[[138 135 138 148 141 129 136 123]
 [139 137 139 151 142 131 137 123]
 [133 145 129 136 129 141 140 136]
 [136 135 135 146 139 128 135 122]
 [142 130 147 140 147 135 135 139]
 [138 136 138 149 140 130 136 122]
 [118 120 116 119 118 117 119 116]
 [133 145 129 136 129 141 140 136]]
->
[[136 140 141 129 136 129 145 133]
 [116 119 117 118 119 116 120 118]
 [122 136 130 140 149 138 136 138]
 [139 135 135 147 140 147 130 142]
 [122 135 128 139 146 135 135 136]
 [136 140 141 129 136 129 145 133]
 [123 137 131 142 151 139 137 139]
 [123 136 129 141 148 138 135 138]]

[[122 127 125 137 130 121 126 123]
 [135 129 130 118 126 135 129 133]
 [108 125 121 156 135 106 125 112]
 [134 129 131 120 125 136 129 133]
 [115 126 123 146 133 113 126 117]]
->
[[117 126 113 133 146 123 126 115]
 [133 129 136 125 120 131 129 134]
 [112 125 106 135 156 121 125 108]
 [133 129 135 126 118 130 129 135]
 [123 126 121 130 137 125 127 122]]

[[127 143 123 127 129 129 134 120]
 [131 115 128 127 128 134 133 133]
 [135 123 122 135 118 125 130 134]
 [125 128 127 123 116 131 134 124]
 [129 129 129 137 103 126 147 130]
 [121 121 130 121 118 134 127 122]
 [131 123 128 126 103 129 132 139]
 [127 119 129 128 122 135 127 130]
 [133 123 129 123 109 127 124 129]
 [136 113 127 135 146 131 129 137]
 [124 118 128 124 123 129 130 135]]
->
[[135 130 129 123 124 128 118 124]
 [137 129 131 146 135 127 113 136]
 [129 124 127 109 123 129 123 133]
 [130 127 135 122 128 129 119 127]
 [139 132 129 103 126 128 123 131]
 [122 127 134 118 121 130 121 121]
 [130 147 126 103 137 129 129 129]
 [124 134 131 116 123 127 128 125]
 [134 130 125 118 135 122 123 135]
 [133 133 134 128 127 128 115 131]
 [120 134 129 129 127 123 143 127]]

[[116 118 117 153]
 [152 150 151 117]]
->
[[117 151 150 152]
 [153 117 118 116]]

[[125 120 136 130 129 133 123 131 128 123 130]
 [133 135 116 117 119 125 138 124 124 140 130]
 [103 117 158 150 147 129 112 147 137 110 122]
 [118 120 130 140 136 128 123 127 137 123 128]
 [132 134 118 118 119 127 137 126 123 140 131]
 [129 126 115 129 124 129 132 120 131 133 135]
 [130 135 133 131 134 124 126 132 128 121 123]]
->
[[123 121 128 132 126 124 134 131 133 135 130]
 [135 133 131 120 132 129 124 129 115 126 129]
 [131 140 123 126 137 127 119 118 118 134 132]
 [128 123 137 127 123 128 136 140 130 120 118]
 [122 110 137 147 112 129 147 150 158 117 103]
 [130 140 124 124 138 125 119 117 116 135 133]
 [130 123 128 131 123 133 129 130 136 120 125]]

[[136 153 121 127]
 [127 111 136 129]
 [123 113 126 123]
 [140 130 129 115]
 [119 153 134 101]
 [117 111 132 129]
 [140 121 136 128]
 [133 114 141 106]
 [124 132 120 137]]
->
[[137 120 132 124]
 [106 141 114 133]
 [128 136 121 140]
 [129 132 111 117]
 [101 134 153 119]
 [115 129 130 140]
 [123 126 113 123]
 [129 136 111 127]
 [127 121 153 136]]

[[126 140]
 [120 141]
 [141 118]
 [143 120]
 [140 119]
 [145 149]
 [132 137]
 [139 151]]
->
[[151 139]
 [137 132]
 [149 145]
 [119 140]
 [120 143]
 [118 141]
 [141 120]
 [140 126]]

[[102 138 118 129 127]
 [112 140 110 126 129]
 [119 151 107 121 123]
 [110 146 113 129 123]
 [112 134 114 126 125]
 [114 144 108 124 127]
 [113 145 114 127 127]
 [107 142 122 124 128]
 [112 134 114 126 125]
 [113 134 114 127 123]
 [106 141 121 125 128]]
->
[[128 125 121 141 106]
 [123 127 114 134 113]
 [125 126 114 134 112]
 [128 124 122 142 107]
 [127 127 114 145 113]
 [127 124 108 144 114]
 [125 126 114 134 112]
 [123 129 113 146 110]
 [123 121 107 151 119]
 [129 126 110 140 112]
 [127 129 118 138 102]]
